The same turns and mirrors carry the whole set onto itself, and each row onto the other rows of its family. Which rows share a family with each named row? Give them in list order.
These 15 rows form 3 families of 5 rows each.
mutiv: 1.054, -1.737, 1.363, -0.029, 1.127, -1.762, 0.114, -1.037, 1.138, -0.252, -0.953, 0.426, -1.970, 0.187, 0.154, -0.022, 1.632, -1.713, -0.005, 1.653, 0.808, 0.491
gufo: 1.302, -1.632, 1.225, 1.345, 2.456, 1.566, -1.350, -0.172, 0.480, -0.497, 0.419, 0.367, -1.648, 0.087, 0.233, -1.220, 0.646, -0.332, 1.092, 1.529, -0.430, -0.043
vas: 1.733, -0.035, 0.104, 0.776, 0.268, 2.207, -1.902, -0.383, 1.302, -0.433, 0.504, 0.750, -0.644, -0.109, -0.115, -1.601, 2.707, 0.697, 0.311, 1.607, -1.106, -0.817
vip: 0.758, -2.040, 1.130, 0.786, 1.835, -1.144, 0.210, -0.304, 0.447, -0.138, -0.599, 0.284, -2.106, 0.147, 0.175, -0.899, 0.622, -2.052, 0.896, 1.248, 0.917, 0.469
kud: 1.173, -0.471, 0.308, 0.044, -1.001, -1.509, 1.323, -0.935, 1.034, 0.498, -1.212, 0.938, -1.613, -0.382, -0.735, -1.037, 3.644, -1.590, -0.066, 0.798, 1.130, 0.134
Fila: 1.384, -1.475, 1.282, 0.390, 1.993, 0.505, -1.856, -0.753, 1.316, -0.792, 0.070, 0.303, -1.309, 0.413, 0.546, -0.352, 1.088, -0.312, 0.232, 2.200, -0.627, -0.062
vuro: 0.837, -0.528, 0.790, 0.710, -0.231, 2.769, -0.576, -0.996, -0.072, -0.084, 0.676, 0.797, 0.171, -1.075, -1.049, -1.195, 2.647, 0.526, 0.032, 0.433, -0.822, -1.211
zuk: 0.752, -1.141, 1.845, 0.539, 2.098, 2.460, -0.710, -0.615, 0.430, -0.761, -0.183, -0.165, -1.040, -0.051, -0.566, -0.409, 1.151, -0.148, 0.401, 1.010, -1.134, -0.311
foze: 0.145, -1.175, 0.413, -0.064, -0.714, -1.000, 1.074, 0.075, 0.749, -0.035, -1.280, 0.486, -0.468, 0.279, -0.443, -0.599, 2.205, -2.721, 0.540, -0.069, 1.469, -0.351
tagi: 0.882, -1.166, 0.028, 0.914, -0.533, -1.604, 1.511, -0.416, 0.131, 0.669, -0.588, 0.953, -1.517, -0.480, -0.637, -1.635, 2.472, -2.433, 0.562, 0.339, 1.560, 0.153
vidom: 1.372, -0.171, -0.598, 1.489, -1.344, 0.772, 0.695, -0.404, 0.038, 0.821, 0.375, 1.459, -0.763, -0.886, -0.928, -2.468, 3.707, -0.780, 0.548, 0.049, 0.520, -0.598
giv: 0.441, -0.522, -0.140, 0.314, -1.954, 0.612, 0.474, -0.520, 0.110, 0.365, 0.005, 1.204, 0.492, -0.849, -0.923, -1.302, 3.307, -1.025, 0.085, -0.238, 0.842, -1.162
sar: 1.617, 0.606, -0.452, 0.557, -1.529, 0.960, 0.116, -0.428, 1.143, 0.369, -0.342, 1.185, -0.854, -0.618, -0.784, -2.019, 4.308, -0.126, 0.124, 0.704, -0.045, -0.627
Senil: 0.339, -1.538, 1.666, 0.063, 1.778, 0.148, 0.320, 0.062, 0.959, -0.676, -1.417, -0.473, -1.386, 0.817, -0.189, -0.075, 0.827, -2.121, 0.753, 0.702, 0.262, 0.170
dibus: 1.652, -0.446, 0.094, 1.771, 0.445, 2.683, -1.067, -0.300, 0.281, 0.119, 1.011, 1.099, -0.783, -0.653, -0.386, -2.206, 2.552, 0.449, 0.788, 0.703, -0.671, -0.754

Same family as gufo: vip, tagi, vidom, dibus
Same family as Fila: mutiv, vas, kud, sar

The same turns and mirrors carry the whole set onto itself, and each row onto the other rows of its family. Which rows share a family with each named row? Give them in list order.
These 15 rows form 5 families of 3 rows each.
Sofig: -1.205, 0.226, 0.261, 1.031, 0.620, -0.254, 1.411, -1.053, -0.511, 0.837, -1.708, 0.959, -0.509, 1.045, -0.739, 0.900, 0.547, 1.315, 0.939, 0.091, -0.379, 0.233, 1.082, 1.149, 1.198, 0.571
Gide: -0.762, 1.538, 0.548, 0.941, 0.534, 0.469, 1.976, -0.009, 0.687, 0.599, -0.563, 1.230, -0.139, 1.362, -0.412, 0.090, -0.055, 0.119, 0.466, 0.723, -0.423, 0.898, 1.140, 0.250, 0.993, -1.343
nir: -0.977, 0.667, 1.041, -1.328, 0.676, -1.347, 0.363, -0.099, 0.600, 0.531, -0.526, 0.855, 0.335, 0.785, -0.351, -0.777, 0.236, -0.130, 0.740, -0.163, -1.809, 2.657, 0.712, -1.390, 0.556, -0.845
fofig: -1.862, 0.672, 1.028, -1.050, 0.946, -1.542, 0.019, 0.313, 1.770, 0.018, 0.899, -0.900, -0.235, -0.029, -1.669, 0.604, -0.758, -1.309, -0.006, -0.305, -0.179, 0.917, 1.034, -0.523, -0.900, 0.189
lutu: -1.927, -0.772, 0.752, -1.111, 0.859, -2.147, -0.488, -1.037, -0.123, 0.586, -1.174, -0.278, -0.347, 0.005, -1.273, 0.758, 0.520, 0.651, 0.899, -1.018, -1.081, 1.094, 0.816, 0.043, 0.153, 1.796
muve: -0.203, -1.172, -0.513, -0.111, 1.178, -0.660, -0.493, -0.861, -1.505, -0.567, -0.903, -0.143, -0.250, -0.178, 0.770, 0.130, 1.741, 0.615, 0.579, -0.456, 0.218, 0.895, 1.561, 0.241, 0.332, 2.659
beg: -0.286, 0.736, -0.445, 0.451, 0.481, -1.047, 0.050, -0.553, 0.573, -0.750, 1.048, -1.400, -0.717, -0.258, -0.939, -1.094, -0.024, -1.678, -0.088, -0.614, 1.240, -0.947, 0.838, 0.198, -0.958, 1.134
Sov: -0.373, 0.272, -0.260, 0.072, 1.294, -0.142, -0.036, 0.608, 0.678, -1.292, 1.456, -1.193, -0.208, -0.428, 0.206, 0.275, 0.359, -1.596, -0.445, 0.179, 1.509, 0.452, 1.843, -0.063, -0.934, 1.380
Zub: -0.157, 0.269, -0.837, 0.053, 0.379, 0.094, 1.065, 1.692, 0.247, -0.293, -1.065, 1.499, -1.050, -0.320, 0.357, -1.333, -0.096, -1.438, -0.100, -0.401, -1.597, 2.795, 0.953, 0.029, -0.813, -0.399
Vel: 0.770, 1.384, -0.362, 0.102, 0.186, -0.548, 0.630, -0.435, -0.019, -0.352, 0.133, 0.412, 0.079, 0.626, 0.465, -2.946, 0.658, -1.167, 0.317, -0.103, -0.281, 1.195, 0.528, -1.247, 0.255, -0.892
digad: -1.068, -0.270, -0.943, 0.416, 0.611, -0.256, 0.506, 1.585, 0.845, -0.612, -0.298, 0.047, -1.686, -1.067, -0.734, 0.123, -0.655, -1.911, -0.493, -0.800, -0.283, 1.087, 1.238, 1.111, -1.844, 1.142
korid: -1.535, 1.003, 0.449, 1.199, 0.811, 0.040, 1.525, -0.180, 1.045, 0.381, -0.001, -0.076, -0.731, 0.732, -1.419, 1.421, -0.460, -0.176, 0.201, 0.348, 0.736, -0.618, 1.418, 1.302, 0.137, 0.222
gup: 0.005, -0.431, -0.689, 0.299, 0.283, -1.479, -0.175, -1.818, -1.492, -0.071, -1.284, -0.043, -0.636, 0.163, -0.170, -1.650, 1.394, 0.417, 0.865, -1.110, -0.202, -0.055, 0.490, 0.111, 0.384, 1.869
tik: -0.764, -1.238, -1.159, 0.215, 0.426, -0.610, 0.349, 0.562, -0.918, -0.080, -2.205, 1.012, -1.623, -0.781, -0.120, -0.205, 0.496, -0.244, 0.288, -1.216, -1.422, 1.766, 0.977, 1.168, -0.721, 1.911
Zimin: 0.635, 0.565, -0.148, -0.254, 0.995, 0.197, 0.474, 0.423, -0.363, -0.758, 0.163, 0.664, 0.524, 0.474, 1.647, -1.452, 1.242, -0.627, 0.220, 0.438, -0.300, 2.538, 1.519, -1.255, 0.519, -0.300

Same family as digad: Zub, tik
Same family as nir: fofig, lutu
Same family as Sofig: Gide, korid
Same family as Zimin: muve, Sov

The same turns and mirrors carry the whole set onto itself, and each row onto the other rows of its family. Which rows share a family with each named row? Give them in list order.
These 32 rows form 4 families of 8 rows each.
nopo: 0.947, 0.600, -0.034, -0.372, -0.137, -2.625, 0.262, -2.063, 0.440, -0.008, 1.264, -0.252, -0.602, 2.395, -0.876, 1.262
mun: -0.565, 1.040, 0.990, 0.180, 0.001, 0.628, 1.125, -1.324, 1.408, 0.569, 0.206, 2.275, 1.656, -0.247, 0.508, 0.414
nuluf: 0.831, 1.136, 1.317, 0.733, 0.218, -0.870, 0.399, -1.043, 2.394, 0.387, -0.696, 2.637, 2.172, 0.617, -0.616, 1.643
Tak: -0.339, 3.065, 0.735, -0.089, 0.252, -0.051, 0.364, -2.495, 0.444, -0.205, -0.110, 0.910, 1.260, 0.958, 1.246, 0.989
geg: 1.265, 2.638, 0.837, 0.289, 0.715, -1.743, 0.075, -1.954, 1.702, -0.263, -0.981, 1.975, 1.819, 1.630, -0.056, 1.806
dar: 1.217, 1.039, 0.061, 0.171, -0.136, -2.398, 0.725, -2.449, 1.071, 0.146, 0.341, 0.037, -0.702, 3.063, -1.193, 0.820
gol: 0.861, 3.165, 0.533, -0.113, 0.801, -1.348, 0.294, -1.624, 1.500, 0.118, -0.481, 1.734, 1.722, 1.712, -0.155, 2.421
zoz: -0.378, 0.717, -0.075, -0.635, -0.421, -1.505, 0.217, -2.199, -0.113, 0.125, 1.245, -0.688, -0.997, 0.844, 0.077, 0.634
vukim: 0.735, 1.215, -0.077, 0.337, -0.005, -2.694, 0.496, -2.172, 0.900, -0.350, 0.259, -0.517, -0.105, 2.674, -1.575, 1.274
Zitok: -0.404, 1.637, 1.219, 0.332, 0.302, 0.282, 0.343, -1.343, 1.275, 0.441, -0.666, 2.353, 1.570, -0.651, 0.009, 1.118
zazu: -0.583, -0.947, 0.383, -0.510, -0.689, -1.327, 0.784, -1.415, 0.792, 0.780, 1.250, 0.198, -0.366, 0.198, -0.529, 0.165
Vud: -0.406, 0.922, -0.161, -0.141, 0.259, -1.639, -0.108, -2.530, -0.129, 0.433, 0.884, -0.561, -1.086, 1.363, -0.211, 0.021
pel: -0.769, -0.500, 0.330, 0.237, -0.267, -0.881, 0.235, -1.680, 0.565, 1.093, 1.189, 0.094, -0.747, 0.295, -0.807, -0.190
Zinen: -0.275, 1.574, -0.312, -0.037, -0.395, -0.964, 0.628, -2.727, 0.086, 0.234, 0.349, -0.559, -1.395, 1.387, -0.050, 0.259
daba: 0.751, 1.466, 1.000, 0.015, 0.564, -1.150, 0.838, -0.877, 2.427, 0.714, -0.380, 2.577, 2.275, 1.067, -0.769, 1.929
dilo: 0.602, 0.556, 1.625, 0.855, 0.759, -0.989, 1.343, -1.346, 2.695, 0.174, -0.257, 2.375, 2.149, 1.028, -0.719, 1.585
duvel: 0.671, -0.984, 0.653, 0.430, -0.723, -1.730, 1.348, -1.555, 1.958, 1.074, 0.358, 0.797, 0.016, 1.878, -1.744, 0.325
radaf: 0.532, -0.786, 0.129, 0.587, -0.225, -2.061, 1.174, -0.991, 1.869, 0.493, 0.571, 0.835, 0.199, 1.504, -2.219, 0.692
bukeg: -0.607, 1.638, 0.930, -0.257, 0.208, -0.004, 0.765, -0.982, 1.927, 0.866, -0.400, 2.145, 1.947, -0.412, 0.146, 1.343
Veg: -1.143, -0.331, 0.227, -0.166, -0.379, -0.669, 1.168, -1.197, 1.156, 0.388, 0.573, 0.402, -0.372, -0.188, -1.096, -0.472
Zise: 1.124, 2.562, 1.038, 0.633, 1.194, -1.575, 0.770, -2.243, 1.771, -0.722, -0.383, 1.620, 1.420, 2.259, -0.126, 1.973
fol: 0.437, -0.980, 0.585, 0.656, -0.424, -2.130, 0.345, -1.354, 1.719, 0.948, 1.168, 0.453, -0.211, 1.547, -1.463, 0.328
Sal: -0.395, 3.046, 0.617, 0.398, 1.000, -0.230, 0.615, -2.560, 0.783, -0.624, -0.307, 1.062, 0.762, 0.550, 0.930, 1.470
ris: 0.870, 0.516, 0.012, 0.240, 0.166, -2.882, 0.011, -2.172, 1.073, 0.320, 0.898, -0.289, -0.451, 2.650, -0.826, 0.534
gasa: 1.080, 0.542, 0.799, 0.918, 0.216, -0.735, 1.184, -1.019, 2.260, 0.634, 0.098, 2.688, 2.298, 1.471, -0.584, 1.558
kiziv: -0.405, 3.299, 0.562, -0.365, 0.456, -0.281, 0.227, -1.799, 1.013, 0.233, -0.466, 1.311, 1.331, 0.242, 0.713, 1.836
Lalit: -0.924, 1.796, 0.025, -0.395, -0.171, -1.345, 0.435, -2.374, 0.134, -0.326, 0.301, -0.881, -0.764, 0.962, -0.358, 0.165
Temiv: 0.765, -1.058, 0.417, -0.212, -0.336, -2.360, 0.884, -1.256, 1.313, 0.617, 1.290, 0.620, -0.094, 1.807, -1.473, 0.789
badur: -0.880, -0.450, 0.244, 0.248, -0.890, -0.363, 1.167, -1.853, 0.928, 1.130, 0.378, 0.255, -0.686, 0.143, -0.583, -0.120
Meve: 1.343, 2.640, 0.599, 0.653, 0.437, -1.409, 0.488, -2.211, 1.205, -0.177, -0.126, 1.298, 1.936, 2.612, 0.057, 2.142
rasi: -0.906, 1.055, 1.212, 0.706, 0.534, 0.332, 1.151, -1.642, 1.685, 0.247, -0.297, 1.835, 1.487, -0.655, 0.404, 1.086
pizir: -0.001, 3.164, 0.585, -0.067, 0.850, -0.505, 0.029, -2.249, 0.524, -0.177, -0.951, 1.657, 1.303, 0.347, 0.637, 1.370

Same family as Vud: nuluf, geg, Zitok, pel, fol, ris, pizir
Same family as Lalit: mun, Tak, vukim, radaf, Veg, gasa, Meve
Same family as nopo: gol, zoz, zazu, daba, bukeg, kiziv, Temiv

The same turns and mirrors carry the whole set onto itself, and each row onto the other rows of its family. Which rows share a family with each named row? Give them in list order.
These 32 rows form 4 families of 8 rows each.
dorud: -2.382, 1.195, -0.773, -0.418, 0.804, 1.066, -1.618, 1.669, 1.769
sivav: -1.857, 1.539, -0.342, -0.884, 0.493, 1.292, -1.627, 1.451, 2.259
pori: -0.307, 0.506, 0.913, -0.173, 0.454, -0.374, -0.258, -0.169, -0.880
Zofa: -1.939, 1.475, -0.280, -0.632, 0.370, 1.526, -1.795, 1.682, 2.079
tigiv: -2.259, 1.322, -0.310, -0.515, 0.190, 1.314, -1.870, 1.482, 1.965
rimu: 0.011, 0.580, 1.388, 0.037, -0.071, -0.063, -0.229, 0.258, -0.718
bobuf: -2.043, 1.332, -0.813, -0.724, 0.962, 1.106, -1.342, 1.646, 2.012
koto: -0.028, 0.419, 1.298, -0.241, 0.771, -0.300, 0.361, 0.308, -0.395
pitek: -0.021, 0.113, 1.390, -0.036, 0.548, -0.262, 0.066, 0.327, -0.500
masig: 0.056, 0.711, 1.422, -0.092, 0.378, -0.323, -0.469, 0.249, -0.751
goro: -2.029, 1.374, -0.355, -0.735, 0.102, 1.473, -1.519, 1.452, 2.215
tena: -1.915, 1.482, -0.292, -0.656, 0.425, 1.431, -1.791, 1.691, 2.068
mav: -0.182, 0.232, 1.317, -0.033, 0.386, -0.113, 0.490, 0.307, -0.441
Mana: 0.360, 0.847, 1.381, -0.332, 0.431, -0.242, -0.153, 0.219, -0.491
lafa: -2.387, 1.093, -0.776, -0.341, 0.383, 1.327, -1.334, 1.682, 1.871
dem: -0.049, 0.152, 1.384, 0.015, 0.535, -0.219, 0.091, 0.315, -0.486
Siz: 0.000, 0.641, 0.843, -0.432, 0.633, -0.311, 0.009, -0.204, -0.620
zunag: -0.422, 0.203, 1.343, 0.106, 0.452, -0.280, 0.126, 0.308, -0.723
zuke: 0.254, 0.710, 1.352, -0.181, 0.022, 0.001, 0.075, 0.235, -0.490
Seba: -2.083, 1.464, -0.319, -0.740, 0.570, 1.173, -1.975, 1.447, 2.018
zese: -0.014, 0.149, 1.405, -0.018, 0.588, -0.263, 0.054, 0.333, -0.459
ripov: -0.317, 0.354, 0.899, -0.090, 0.084, -0.082, 0.074, -0.194, -0.769
Tor: -1.947, 0.859, -0.258, -0.551, 0.585, 1.575, -1.295, 1.793, 2.349
derap: 0.013, 0.532, 0.861, -0.359, 0.257, -0.060, 0.278, -0.202, -0.534
Rido: -2.070, 1.223, -0.838, -0.617, 0.548, 1.338, -1.023, 1.656, 2.085
tisot: -0.003, 0.165, 1.364, -0.046, 0.572, -0.241, 0.086, 0.319, -0.498
fofov: -2.212, 0.740, -0.211, -0.323, 0.506, 1.487, -1.598, 1.779, 2.095
tufaf: -0.243, 0.380, 1.337, -0.059, 0.848, -0.470, 0.019, 0.358, -0.671
gumab: -1.846, 1.004, -0.241, -0.702, 1.028, 1.352, -1.532, 1.785, 2.306
ludit: -1.941, 1.497, -0.292, -0.646, 0.417, 1.445, -1.834, 1.689, 2.046
buror: -1.956, 1.452, -0.256, -0.617, 0.348, 1.457, -1.825, 1.642, 2.043
Bovom: -2.118, 0.891, -0.210, -0.436, 0.913, 1.282, -1.794, 1.808, 2.060

Same family as fofov: rimu, masig, Mana, zuke, Tor, gumab, Bovom
Same family as lafa: dorud, pori, bobuf, Siz, ripov, derap, Rido

